In the rows, 128 means zero.
Each named move below is a turn or a mirror, shown by a few rows before and after it. Which moves, in which order, take the first row of each later pair to the second? The first pair is answered.
Q666:
[119 118 121 120 146 133 120 168 119  92] |-> [118 116 120 118 149 132 119 169 123  95]
[104 162 126 114 154 134 149 146 115 104] |-> [112 144 141 107 147 133 141 133  95  93]
[130 105 150 115 127 137 133 140 119 112] |-> [114 128 128 119 135 139 142 157 151 127]
Q645:
[144 106 112 142 112 130 129 115 151 169] |-> [120 147 123 108 130 127 160  89 118 151]
[ 93 213 122 101 127 122 146  90 105 127] |-> [105 127 121 129 173 154 154 207 157 100]
[142 111 113 128 111 132 148 127 118 124] |-> [140 119 111 127 107 129 144 122 113 120]
[ 96 215  96 116 130  98 102  91 110 111] |-> [ 92 150 103 125 177 135 120 194 145  74]
Q237:
[135 125 126 141 127 140 142 145 115 166] |-> [140 129 122 141 124 136 132 132 109 169]
[113 160 100 157 127 151 164 123 183 184] |-> [123 167  88 163  98 130 134 100 174 189]
[147  88 115 121 132 138 136 152 145 152] |-> [148  97 130 118 126 135 150 129 133 168]

(two moves a pair)
[114 129 153 112 112 145 144  90  89 110] |-> [ 96 170  90 142 125 143 121 132 151 124] -> Q237 Q666
[126 133  97 140 144 115  89 147 156 108] |-> [110 162  99 121 158 113 112 134 136  99] -> Q645 Q645
[119 170 102 110 121 131 103 106 140 105] |-> [133 128  95 136 114 134  88 137 167 110] -> Q645 Q645
[ 92 152 114 121 150 118 153 149 128 118] |-> [104 145 133 113 124 106 149  99  96 129] -> Q237 Q666
[155  85 166 131 111 128 145 133 120 168] |-> [137 104 175 112 135 138 172 141  99 145] -> Q645 Q645
[151 130 116 137 104 105  55 108 113 125] |-> [110 160 132 103 163 121 110 140  91  79] -> Q645 Q237
[118 168 104 141 120 132 122 115 128 135] |-> [134 125 135 122 133 135 123 131  91  97] -> Q645 Q666
[118 163  95 132 119 124 156 137 161 146] |-> [150  99 131 120 109 112 110 141 107  87] -> Q666 Q237
[104 141 140 131 134 119 146 111 132 131] |-> [111 138 119 143 133 113 114 131 129 114] -> Q237 Q237
[131 143 114 134 107 126 112 102 144 151] |-> [149 109 123 136 110 123  88 122 123 115] -> Q237 Q666
[137 145 136 126 110 138 155 102 162 181] |-> [139 164 131 125  99 120 120  78 134 159] -> Q645 Q237
[118 117 126 135 139 151 161 149 153 157] |-> [142 123 112 151 100 123  94 111 135 158] -> Q237 Q237
[156 161 101 158 107 118 106 120 126 131] |-> [147 164  88 158 116 120 115 137 136 133] -> Q237 Q645
[124 120  96 117 151 116 111 153 169 119] |-> [129  89 143  96 157 128 142 146 133 106] -> Q666 Q237
[145 109 115 159 102 111  96 139 146 118] |-> [141 135 117 155  91 117 116 104 149 149] -> Q237 Q645
[158  82 139 112 131 133 104  82  73 102] |-> [142  71 138 108 169 156 144 136  97  90] -> Q237 Q237
[138 117 122 134 132 136 130 156 148 130] |-> [143 129 135 128 110 131 131 114 131 154] -> Q237 Q237
[154 103 154 131 127 132 141 120 126 140] |-> [144 114 155 119 137 137 157 119 114 131] -> Q645 Q645
[142 121 162  87 120 112 130  96  65 106] |-> [151  81 179  92 131 131 152 127  86 107] -> Q645 Q237
[162 100 135 133  82 109  89  99 114 139] |-> [131  88 143 124 145 154 165 176 140 125] -> Q237 Q237
[121 119 147 116 147 152 185 126 113 115] |-> [151 117 114 139 103 110  84 106 101  94] -> Q237 Q237
[121 140  89 162 150 134  76 193 171 116] |-> [143  79 198 106 138 150 147 127  72 107] -> Q237 Q666
[160 150 106 160  99 118 100 122 152 152] |-> [135 145 118 139 159 148 144 182 150 102] -> Q645 Q645
[126 126 129 129 145 124 120 145 111  93] |-> [132 141 125 138 123 114 107 110 107 116] -> Q645 Q645
[121 139 112 140 109 116 153 161 193 159] |-> [129 146 115 140  79 100 131 127 178 171] -> Q237 Q237
[169 101 145 119  90 124  88 112 133 153] |-> [142 147 135  95 120 112  76 117  93  99] -> Q645 Q237
[116  93 165 106 145 153 180 154 114 115] |-> [100 159 118 128 121 140 177 116 153 174] -> Q237 Q666
[105 125 115 136 125 137 166 141 158 168] |-> [133 112 139 125  92 111 128  89 115 166] -> Q237 Q666
[124 104 120 128 143 143 139 168 135 116] |-> [147 101 121 132  94 123 104 118 123 144] -> Q666 Q645
[138 137 102 142 124 144 109 172 127 116] |-> [137 155 133 122 108 150 155 109 109 153] -> Q237 Q237
[ 98 141  93 141 144 135 142 135 154 130] |-> [104 135  99 144 129 130 152 120 154 150] -> Q645 Q237
[138 133  88 127 108 112 110 166 163 137] |-> [139 149 109 100  91  99 112 110 107 116] -> Q645 Q666
[112 183 124 114 134 100 108 127  90  69] |-> [ 91 197 114 120 149 113 140 146 112  85] -> Q666 Q237
[ 93 162  97 110 144 144 140 139 151 150] |-> [111 168  85 116 117 125 101 116 142 148] -> Q237 Q237
[128 164 106 133 119 103 143  93 162 163] |-> [131 117 106 149 144 127 148 158 184 147] -> Q645 Q645
[132 151  99 139 138 125 111 142 152 119] |-> [121 162 123 127 131 131 153 106 142 148] -> Q237 Q237
[140 152 136 143 105 100  53  90  85 119] |-> [139 141 113 163 113 106  40 130 121 113] -> Q237 Q645
[134 172 110 136 132 142 152 103 148 150] |-> [120 179 109 125 157 144 142 131 134 110] -> Q237 Q645
[137  98 127 142 137 126 118 137 147 153] |-> [130 131 111 137 135 109  91 125 132 132] -> Q645 Q237
[138  68 155 108 105 129 132 137  91 131] |-> [111 130 114 124 105 135 162 121 145 187] -> Q666 Q237
[ 86 166 136 101 141 129 169 123 149 141] |-> [109 159 102 119 119  99  79 128 143 117] -> Q237 Q237
[111 135 115 129 144 118 127 143 121 102] |-> [112 145 123 120 123 110 145 107 110 123] -> Q237 Q237
[135 130 153 111 113 128 152 104 105 138] |-> [136 155 124 128 104 116 114 100 132 147] -> Q666 Q237
[144  84 145 134 107 122 130  99 137 175] |-> [118 147 139 104 125 107 125  72  93 134] -> Q237 Q645
[ 98 176  97 148 183 159 136 155 189 129] |-> [106 207  94 149 151 141 120 100 175 150] -> Q645 Q645
[112 150 101 137 114 126 143 127 191 146] |-> [136 111 161 102 100 112 128  82 105 102] -> Q645 Q666
[103 171 140 130 127 143 133  94 104 136] |-> [135 109 123 166 108 148  96 131 149 153] -> Q645 Q645
[116 152 109 128 129 122 105 136 117 102] |-> [105 163 129 114 137 139 152 118 110 121] -> Q237 Q237
[130 161 107 147  86 115 125 109 146 164] |-> [108 184 117 115 110 115 140  99 108 128] -> Q645 Q237
[133 101 150 113 126 140 155 148 106 105] |-> [136 113 113 149 101 141 142 151 168 151] -> Q645 Q666
[130 155  88 150 134 109  98 138 149 127] |-> [114 156  96 142 155 120 116 150 146 107] -> Q645 Q645
[111 151 128 127 124 157 142 113 164 173] |-> [142 129 137 124  95 131  90  81 127 151] -> Q237 Q666
[118 155 116 132 132 142 167 140 151 159] |-> [156 106 144 125 107 117 107 122  95 109] -> Q666 Q237
[119 125 143 103 126 130 147  80  90 146] |-> [107 116 114 130 153 154 167 146 151 151] -> Q666 Q645
[129 167 124 114 151 134 139 129 126  89] |-> [149 119 122 130 145 143 137 167 157  96] -> Q237 Q645
[141  87 139 130 144 130 113 180 134 102] |-> [154  86 156 134 101 133 134 121 142 162] -> Q237 Q645
[ 99 152 124 115 147 146 179 121 115 113] |-> [112 117 125 124 157 147 154 159 119  91] -> Q237 Q645
[117 115 132 138 166 143 151 172 138 124] |-> [131 104 168 119 134 135 159 120  91 132] -> Q666 Q237
[119 176 108 124 140 141 142 134 141 125] |-> [147 154 141 109 119 131 124  98  98 115] -> Q237 Q666
[107 169  70 123 136 104 129 124  95  96] |-> [100 168  88 114 149 118 163 120  95 109] -> Q237 Q237
[113 127 167 109 105 132 179  97 123 163] |-> [ 97 157 159  95 144 119 144 122  86  90] -> Q237 Q645
[115 134 120 124 100 110 101  94 115  91] |-> [ 95 126 140 105 135 134 155 122 110  82] -> Q645 Q237
[145 116 113 151  96 127 109 123 168 156] |-> [162  74 141 141 105 129 105 135 134 124] -> Q237 Q666
[122 131 112 129 155 130 105 173 135  87] |-> [126 123 108 139 154 145 129 180 163 113] -> Q645 Q237
[118 139 118 123 147 136 143 151 156 140] |-> [151  99 142 122 110 117 109 112 115 133] -> Q645 Q666
[106 162  86 134 129 120 104 100 112  95] |-> [ 90 163 102 118 155 146 153 115 117 102] -> Q237 Q237
[139 146 131 127 123 138 146  97 124 147] |-> [126 156 122 123 142 134 125 122 114 106] -> Q237 Q645
[126 116 132 122 137 163 139 115 112 123] |-> [117 140 107 133 129 154 134 113 133 141] -> Q237 Q666
[138 161 136 148 140 136 191  96 118 129] |-> [163 121 123 179 108 131 154 107 153 154] -> Q645 Q645
[122 109 143 129 145 144 153 134 125 103] |-> [110 141 132 134 135 139 165 111 143 133] -> Q237 Q666
[153  63 128 122 129 134 126 171 157 103] |-> [141 147  96 132  93 108 110  96 174 163] -> Q645 Q666
[120 129 146 115 134 137 187 118 135 160] |-> [148 112 138 142  94 117 140  90 134 173] -> Q645 Q237
[132 163 130 129 157 124 122  92 133 138] |-> [132 124 145 126 178 136 132 134 129 106] -> Q666 Q645
[ 98 193 120 124 125 117 138 138 141 144] |-> [110 171 143 117 120 129 169 133 142 167] -> Q645 Q237
[117 122 136 119 155 139 132 144 143 133] |-> [131 113 157 111 136 137 129 112 121 133] -> Q666 Q237
[107 197  99  94 131 100  98 127 122 108] |-> [ 96 193 112  84 150 120 149 135 131 119] -> Q237 Q237
[127 105 132 137 137 136 109 147 130 118] |-> [111 142 135 119 144 131 125 117 104 115] -> Q645 Q645
[ 91 182 131 101 153 142 189 112 130 139] |-> [138 143 143 105 104 104  89  80  72  98] -> Q666 Q237
[115 118 163 105 127 135 129 127 113 128] |-> [132 114 156 112 106 134 115 113 125 143] -> Q645 Q645
[125 105 145 133 103 134 141 105  79  98] |-> [129  89 141 149  94 137 124 110  96 109] -> Q645 Q645
[104 168  80 153 157 121  99 172 156 102] |-> [ 96 199  82 144 145 112  98 130 139 108] -> Q645 Q645
[116 130 123 134 149 152 164 163 175 148] |-> [112 140 138 116 141 149 190 131 153 156] -> Q237 Q645
[147 160 124 140 109 134 141  90 113 150] |-> [142 144 105 158 147 144 119 167 137 108] -> Q237 Q237
[116 175 100 136 141 141 154 123 170 163] |-> [155  95 137 125 124 117  81 132  98  86] -> Q666 Q237
[133 134 119 121 123 140 159 119 141 152] |-> [152 109 121 124 105 120 111 113 117 128] -> Q666 Q237
[141 133 144 108  91 127 170  68 101 130] |-> [138 166  90 139  79 109 110  85 139 134] -> Q666 Q237
